Each row is where one point has got to under a steady rotation. How many steps took it there?
The counts run from 0 to 756.
[-2.58  1.53  0.93  2.29  0.37  2.68  3.09 -1.83 -4.34  2.08 -1.04  2.74
  0.23  2.67  3.35 -0.54 -0.57 -3.33  6.60  0.13  1.98  1.40 -4.90  0.99
 -0.78 -0.76  3.04  2.13  3.43  0.04  0.01 -1.42  0.39  0.54  2.26 -0.61
 -0.19 -3.25  4.41 -1.99 -0.77  0.74 -1.20 -0.52  3.43 -4.21  1.37 -2.89
  1.11 -1.26 -2.00 -2.87  2.17  1.92]
201
[-1.18  2.20 -1.02  2.78  1.37  2.81  2.19 -2.69 -3.72  2.32  1.37 -0.24
  3.35 -2.15  4.77  2.07  0.44 -3.88  3.91 -0.49  3.35 -1.77 -3.30  1.33
 -3.91 -4.77  3.57  1.31  2.32  0.26 -2.20 -2.93 -0.17 -0.61 -1.70  1.49
  0.92 -1.55 -2.80 -1.80 -1.71 -1.14  1.89 -0.70  0.89 -4.29  0.65  0.38
  3.15 -2.77  0.72 -1.10  3.27 -0.26]
208
[-2.33  1.01  0.11  1.55  0.04  1.59  1.75 -2.57  0.31  0.81  1.41 -2.53
  2.32  0.06  4.08  3.64 -3.46 -1.83  2.85  1.78  1.88  1.81 -3.06 -1.03
 -3.01 -3.85  4.81  1.30  3.40 -0.51  0.02 -3.32 -0.90  0.24 -0.72  1.56
  0.57 -1.29 -2.13  0.87 -2.98  1.75 -0.14 -0.63  3.43 -4.41  0.62 -0.04
  5.24 -1.52  2.08 -2.03  3.73  1.01]
107
[-4.89  1.70 -1.30  5.25  1.43  3.53  2.83 -2.77 -2.96  2.05 -0.84  2.01
  2.29  3.48  2.63 -0.04 -1.06 -3.56  3.74 -1.13  1.12 -0.01 -4.08  3.62
 -0.31 -4.24  3.95  2.37  1.30 -1.26 -2.88 -2.35 -2.26 -1.91 -0.43 -0.77
 -0.62 -3.86  0.36 -2.84  0.02 -1.45 -0.47 -2.01  1.05 -0.86  2.19 -1.61
  1.93 -1.09 -2.88 -1.45  0.67  2.51]
353
[-3.92  0.37  0.80  3.98  0.41  2.13  2.12 -1.40 -4.98  0.05 -0.60  0.43
  2.20 -0.36  4.47  4.68 -2.43 -3.18  2.62  0.00  2.50 -1.30 -4.84  2.13
  0.06 -1.22  3.01  0.40  0.16  1.59 -0.21 -2.46  0.61 -1.78 -0.36 -0.26
 -0.22 -2.00 -2.00 -1.80 -1.13  3.10  1.52 -1.38  4.10 -4.37  1.02 -1.25
  3.40 -3.54 -0.42 -1.34  1.55 -1.92]
167
[-2.83 -0.16  0.45  2.27  0.74  2.31  3.65 -2.15  0.22  0.03  0.15 -1.62
  1.22  3.10  4.37  2.26 -1.99 -5.80  4.35 -1.13  0.42  0.89 -2.86  1.03
 -0.53 -2.91  3.50  2.32  0.40 -3.24 -2.86 -3.35 -2.37 -3.69 -1.82  0.74
  0.79  0.73  1.18 -0.54 -1.42  1.80  3.51  0.13  3.07 -4.25  2.43  0.04
  4.66 -1.31 -1.34 -0.52  3.79  2.99]
644
[-0.93  1.02 -1.08 -0.83  0.23  4.40  0.67 -2.33 -5.67  2.77 -2.17 -0.26
 -0.71  0.29  2.67 -2.96  0.24 -4.54  4.47 -1.71  4.92 -1.05 -3.45 -2.01
 -0.64 -1.53  3.80  1.84  0.20 -0.76 -0.82 -2.83  2.12 -3.40  2.50  2.48
 -0.85 -1.97  1.56 -1.12 -0.40 -0.82 -0.87  0.60  1.21 -4.22  1.43  0.01
  4.67 -2.65 -1.15 -3.30  1.03 -1.10]
326
[-4.64  0.57  0.11  1.50  1.72  4.27  4.01 -4.12 -1.32 -0.23  0.24  0.79
  2.91  2.02  3.43  1.79 -2.54 -4.13  4.85  0.12  0.96 -1.28 -2.05  3.42
 -1.93 -3.90  4.28  2.57 -1.13 -2.51 -1.45 -0.75 -2.98 -4.59 -0.98 -0.82
  1.12 -0.61 -0.56  1.12 -0.39 -0.20  1.78 -0.83  3.10 -2.00  1.07 -1.47
  3.23 -1.90 -2.23 -1.69  1.65  2.58]
137
[-3.60  1.50 -2.66 -1.36  1.54  4.07  2.11 -5.79 -4.92  3.65 -2.03  0.61
 -0.56  0.34  2.83 -1.79 -3.28 -3.22  5.55 -0.61  4.15 -0.08 -2.60 -1.47
  0.25 -3.47  4.44  1.64 -1.04 -1.87 -2.59 -2.69 -0.21 -1.86  2.15  0.13
 -0.53 -2.45  0.73  0.68  0.41 -0.86 -2.51  0.68  1.80 -2.93  1.02 -3.88
  2.65 -1.84 -0.42 -2.60  1.20 -0.23]
741
[-5.38  3.09  0.01  3.73  0.89  2.53  1.28 -3.60 -1.89  1.50 -2.55  2.22
  2.34  1.14  2.60  3.50 -2.05 -2.97  4.18 -1.03  0.13  0.62 -3.12  0.23
 -2.25 -3.97  4.55  3.67  2.73 -1.14 -1.95 -3.81 -3.00  0.76 -0.22 -0.28
 -0.39 -3.88 -1.17 -0.89 -0.22 -0.29 -0.58 -1.46  2.69 -2.47  2.46 -1.53
  1.92 -0.50 -0.13 -0.84  2.53  2.52]
555
[-0.27  0.46 -0.41  0.91  1.43  4.77  0.97 -1.82 -2.01  0.98  0.85 -2.12
  1.68  0.45  2.20  0.26 -0.83 -5.30  2.50  1.48  4.38 -0.38 -3.45 -0.47
 -1.05 -0.64  4.57  1.32  2.29  0.08 -0.65 -1.47 -0.27 -4.11 -0.74  2.35
  2.05 -0.14  0.94 -1.65 -1.77  0.54  3.17 -1.09  0.95 -4.06 -0.68 -0.43
  8.69 -1.48  0.50  0.18  2.55 -2.40]
511
[-2.64  1.35 -1.43  1.50  2.48  4.98  1.81 -3.72 -2.86  1.40 -2.07  1.23
  0.74  1.06 -0.37 -0.66 -1.07 -5.10  2.50 -2.20  2.36 -1.01 -3.40 -0.83
 -0.78  0.36  3.76  2.90 -3.98 -4.60 -2.46 -2.36 -2.49 -3.55  1.55  1.70
 -2.57 -1.55  1.22 -1.44 -0.99 -0.01  2.77 -1.46  2.41 -1.61  0.89 -1.97
  5.36 -2.48 -2.46 -2.15  0.00 -0.40]
12
[-2.39  3.08 -2.46  2.55  0.12  2.63  2.93 -3.02 -2.41  3.31 -0.59  1.68
  0.82  1.32  2.78 -0.04 -2.35 -4.20 -0.17 -0.88  2.11 -1.39 -2.97 -3.31
 -1.11 -2.12  3.83  3.90  1.31 -0.67 -1.13 -4.01 -2.41 -0.97  3.24 -0.31
 -2.59 -3.20  0.51 -2.64 -0.50  0.88 -0.16 -1.59  3.53 -3.61  5.44  1.87
  2.46 -4.10 -1.07 -3.67  3.34 -0.11]
730
[-3.35  1.68 -4.05  1.23  2.20  4.96  2.88 -4.88 -3.89  3.40 -0.69  0.63
  1.24  1.60  0.60 -3.80 -1.01 -5.03  2.20 -0.09  2.87 -1.54 -0.60  0.33
 -0.03 -3.05  3.05  3.20 -0.65 -2.09 -2.64 -2.15 -1.34 -2.79  1.08 -0.27
 -1.50 -1.96  2.28 -3.26 -1.06 -1.78 -0.52 -0.28  0.09 -2.01  0.57 -0.94
  3.29 -3.54 -2.08 -1.87  0.95 -0.05]
477
[-3.29  2.34  2.51  0.29  0.32  2.04  1.66 -4.02 -0.48  0.81 -2.36  0.10
  1.38 -0.34  3.29  2.88 -1.29 -4.95  6.45 -0.94  2.37  0.93 -2.36 -1.47
 -3.19 -2.04  4.31  3.13  1.32 -0.37 -0.93 -3.15 -1.18 -0.25 -0.12 -0.17
  0.38 -0.37  1.16  0.98 -2.36  0.44  0.00 -0.01  2.48 -5.56  0.27 -1.16
  3.41 -1.88 -1.61 -0.33  4.68  3.77]
340
[-4.53  2.52  0.13  1.84 -0.73 -0.49  2.16 -2.56 -0.84  2.02 -0.87 -3.06
  0.51  0.59  5.27  2.54 -1.03 -2.69  5.29  0.92  2.33  0.14 -4.10  1.96
 -2.11 -3.71  4.29  2.06 -1.40 -0.73 -1.17 -4.00 -1.37 -1.21 -0.78  0.26
  1.12  0.02 -0.70 -0.53 -3.23 -1.85  2.42 -1.01  0.44 -6.26  0.23 -1.81
  2.56 -2.44 -1.31 -0.47  4.16  0.61]
391
[-3.49  0.71  0.40  4.57  1.84  3.78  2.96 -2.07 -2.68 -0.34  1.00  2.24
  3.82  2.36  0.99  1.66 -3.21 -2.43  1.50  1.56  2.35  0.43 -5.28  0.67
 -1.75 -3.34  3.91  0.57  3.82  0.30  0.22 -0.61 -1.38 -2.44  0.00  0.62
 -0.37 -2.41  0.61 -1.52 -1.60  0.06  0.97 -4.98  3.89 -0.89 -0.49 -2.32
  6.54 -2.03 -1.46 -1.22  0.56  0.53]
636
[-0.57  0.88 -0.98  0.65  0.71  4.80  5.45 -3.28 -4.37  1.15  0.65  2.73
  0.93  1.20  3.94 -1.97  0.90 -3.12  5.20 -1.10  1.11 -1.44 -3.22 -0.30
 -2.93 -5.10  3.06  1.67  2.42 -0.78 -1.66 -2.55 -1.68 -2.85 -0.97  3.72
  0.70 -0.02  1.20 -1.31 -0.06 -2.47  0.98 -1.67  1.04 -2.27  0.93 -1.22
  3.86 -1.74 -1.08 -1.78  1.04  1.36]
626
[-3.34  1.35 -1.33  2.62  0.03  3.27  1.64 -2.16 -5.61  2.20 -0.38  0.99
 -0.99  1.90  4.61  1.19 -2.78 -2.62  2.17 -2.60  1.43  0.52 -4.63  0.11
  0.67 -1.09  4.08  0.53 -2.91 -2.43 -2.03 -3.59  0.40 -1.64  2.87  0.64
 -2.02 -2.71  0.97 -0.84  0.19  1.24 -0.68 -0.68  3.90 -2.85  4.44 -2.14
  2.28 -1.83 -2.03 -4.09  0.24  0.16]
467
[-3.51  1.97  1.63 -1.51 -0.10  2.75  1.05 -4.06 -3.15  1.93 -2.79 -1.24
  0.05 -0.94  3.51  1.70 -1.47 -4.44  6.57 -0.27  4.39  0.56 -2.03 -0.95
 -1.84 -1.50  3.42  1.97 -1.13 -0.76 -0.96 -2.76  0.02 -2.18  1.24  0.25
  0.33  0.33  1.59  1.85 -1.35 -0.29  0.59  0.92  1.69 -6.19 -0.35 -2.62
  3.23 -2.77 -1.22 -1.42  3.16  1.84]
541
[-1.42  2.63 -0.27  1.51  1.11  5.13 -0.39 -3.44 -5.22  0.87 -0.99 -2.58
  0.98  0.84  2.95  1.41 -1.66 -5.18  3.56 -0.34  2.92 -0.87 -2.33  3.11
  1.46 -2.91  3.92  1.45 -0.19  2.40 -2.74 -3.08  1.26 -3.86  1.43  0.02
  0.68 -2.98  1.11 -0.17  1.53  1.95  0.54 -0.86  2.28 -4.10  1.33 -2.72
  4.89 -1.91 -0.19  0.16  1.98 -0.56]
3
[-4.04  3.70 -1.11  1.29  0.46  3.10  1.71 -2.12 -3.47  0.73 -2.49 -0.20
  3.37 -0.22  3.22  1.63 -1.49 -4.78  2.19 -2.10  5.31 -2.47 -2.52  0.83
 -2.88 -2.76  4.37  3.54 -0.25  0.08 -1.52 -1.02 -1.81 -3.53 -0.27  1.59
  1.47 -2.27 -3.29  1.21  0.37 -0.88  1.47 -0.11  1.44 -4.56  2.78 -0.18
  4.43 -2.43 -1.77 -1.10  2.75 -0.38]
389
[-3.02  3.41 -1.76  2.34  1.42  2.44  0.64 -2.06 -2.27  3.17 -0.41 -2.95
  1.62  2.17  4.18  2.55 -2.55 -5.69 -0.10 -0.98  4.22 -0.39 -2.18 -1.19
 -0.57  0.66  4.54  2.65 -0.01 -1.62 -3.42 -3.18 -0.94 -2.12  1.92 -0.64
 -0.27 -2.42 -0.04 -2.42 -1.17  1.89  1.11  0.91  2.55 -5.28  4.04  1.11
  4.70 -1.90 -0.33 -2.39  4.03 -0.33]
530
[-3.78  3.12 -0.75  2.70  0.70  1.96  0.12 -4.53 -4.64  2.04 -3.65  2.17
  1.60 -1.41 -0.11  0.81 -2.41 -4.28  1.95 -1.18  1.82  0.23 -3.85 -3.73
  0.65 -3.99  2.68  2.72  2.36  0.88 -1.09 -3.98 -1.03 -1.76  1.56 -1.42
 -1.41 -3.90  0.21 -1.15  0.47 -0.40 -1.34 -2.04  1.03 -1.68  1.68 -1.63
  2.78 -4.37 -0.01 -0.06  1.64  0.51]
456
[-1.87  1.83 -0.71  0.90  1.09  4.25  4.37 -3.10 -0.60  0.31  0.27  1.54
  3.64  3.28  3.87  2.23 -1.73 -2.92  0.81  0.78  2.81 -1.49 -3.02 -1.25
 -2.22  0.51  4.20  1.65  2.91 -0.40 -1.80 -0.52 -2.36 -2.90  0.04  1.07
  1.75  0.94  2.20 -0.33 -0.56  0.35  3.28 -1.53  2.48 -3.46 -1.03 -0.24
  5.39 -1.72 -1.83  0.69  2.94  1.55]
97
[-4.32  1.39 -0.87  1.81  3.17  4.44  2.02 -3.95 -3.35  0.59  0.58  0.06
  3.21 -0.55 -0.35  0.38 -2.79 -4.81  2.55 -1.00  2.62 -0.78 -3.03  1.87
 -2.49 -1.88  4.98  2.42 -1.96 -2.27 -1.54  0.38 -1.51 -4.46  0.51 -1.23
 -0.88 -1.31 -1.34  1.62 -0.43 -2.16  1.39 -2.03  2.17 -0.98  1.05 -0.55
  4.92 -2.64 -2.80 -2.96  0.36  1.31]
337
[-2.75 -0.43  0.38 -0.85  1.07  3.26  1.72 -1.72 -2.41  2.23 -1.59 -1.25
 -0.19  2.41  1.03 -1.06 -1.56 -6.19  4.74 -0.75  4.78  1.50 -2.57 -0.17
 -0.03 -0.91  2.56  0.84 -0.73 -2.29 -1.52 -1.75  1.13 -5.52  0.85 -0.10
  0.40 -0.88  2.31  0.16 -0.49  1.23  0.02 -0.39  1.72 -4.22  0.85 -0.83
  6.44 -1.58 -2.18 -0.82  2.18  1.44]
743
[-0.87  0.50 -0.02 -0.76  0.11  4.35  5.06 -4.61 -3.10  2.42 -0.05  1.17
 -0.74  0.99  5.70 -0.84 -2.10 -1.95  5.95  1.39  1.40  1.37 -3.26 -1.40
 -1.15 -3.86  3.52  1.82  3.28 -0.53 -0.73 -3.52 -0.59  0.52  1.12  0.91
  0.81 -1.23  2.12 -0.02  0.29  0.15 -2.04 -0.21  3.55 -3.50  0.02 -2.78
  2.26  0.12  1.53 -2.55  2.79  0.84]
525
[-2.97  1.67 -3.18  1.89 -1.00  1.83  3.54 -4.20 -4.93  1.60 -1.94  1.32
  0.35  0.29  3.93 -0.34 -2.54 -3.53  2.99 -1.05  0.72  0.56 -5.16 -2.18
  1.26 -6.02  1.78  0.93  0.50  0.33 -2.73 -4.26 -0.51 -2.13  0.50  0.40
 -0.30 -1.65  0.97 -2.46 -0.30 -0.72 -0.24 -2.68  0.26 -1.52  0.78 -2.92
  2.13 -4.42 -1.24  0.44  1.98 -0.39]
658
[-2.05  3.39 -2.05  0.85  1.59  4.26  1.53 -5.42 -2.51  3.37 -1.57 -0.73
  1.88  2.79  1.27 -2.11 -1.75 -5.64  1.77 -0.68  3.58 -0.74 -0.05 -1.00
 -0.10 -0.66  4.03  3.43 -0.22 -1.63 -4.38 -2.83 -2.76 -2.75  1.19 -0.64
 -0.22 -1.15  2.73 -1.98 -0.77 -0.67  1.36 -0.66  0.87 -2.19  1.67 -1.00
  3.77 -1.74 -1.96 -1.35  2.22  0.51]
478
[-4.26  2.15  0.67  2.29  0.89  1.86  1.96 -2.61 -1.41  1.15 -1.61  2.88
  2.35  1.06  2.47  1.21 -1.35 -5.15  3.65 -0.49  4.33 -2.00 -0.17  2.36
 -2.88 -4.63  1.46  2.67  3.42  0.36 -2.26 -1.55 -1.81 -2.43  0.02 -0.51
 -0.53 -1.77 -0.22  0.32 -0.56 -0.02  0.05 -0.11  2.40 -4.26  1.93  0.10
  3.44 -2.79 -0.83 -0.85  4.05  3.47]
239
[-4.15 -0.17 -1.26 -1.17  2.98  5.24  2.73 -3.28 -3.60  2.04  0.42 -1.19
  1.35  2.27  2.85  0.66 -3.28 -2.79  4.39  0.60  5.15  1.20 -2.63  1.13
  0.14 -0.43  4.98  1.04 -1.41 -1.12 -0.76  0.26  0.36 -3.93  1.46 -1.89
  1.26 -1.08  1.04  0.63  0.28  0.67  0.04 -0.66  2.63 -3.39 -1.24 -3.44
  4.74 -0.42 -1.93 -1.43  0.76  0.70]
236
[-2.52  0.65 -2.76  3.43  1.08  4.03  2.96 -2.49 -6.78  2.20  3.54  2.42
  1.32  1.60  4.46  0.59 -2.14 -2.76  1.95  0.40  1.87 -0.58 -4.57  1.51
  0.36 -4.02  3.05  0.56  3.09  1.11 -1.36 -2.34  0.81  0.07  0.91 -0.49
 -1.61 -2.18  2.61 -2.63  0.09  0.19 -0.15 -1.71  3.44 -2.02  0.92 -1.88
  1.80 -1.51 -0.74 -3.12  0.58  0.92]
384
[-0.53  0.24 -2.34  1.99  0.57  4.55  2.17 -2.62 -5.11  3.52 -0.26 -1.33
  0.81  1.63  1.78 -1.69 -1.81 -5.33  3.66 -0.15  1.90  3.56 -3.48 -2.75
  1.49 -1.51  3.05  0.42  3.25 -0.61 -1.97 -3.82  0.14 -2.11  0.63 -0.03
 -1.08 -2.15  3.51 -5.00 -1.32 -0.54  0.19 -0.90  0.51 -1.62  0.29 -1.00
  4.63 -1.39  0.54 -0.11  1.30 -0.31]
294
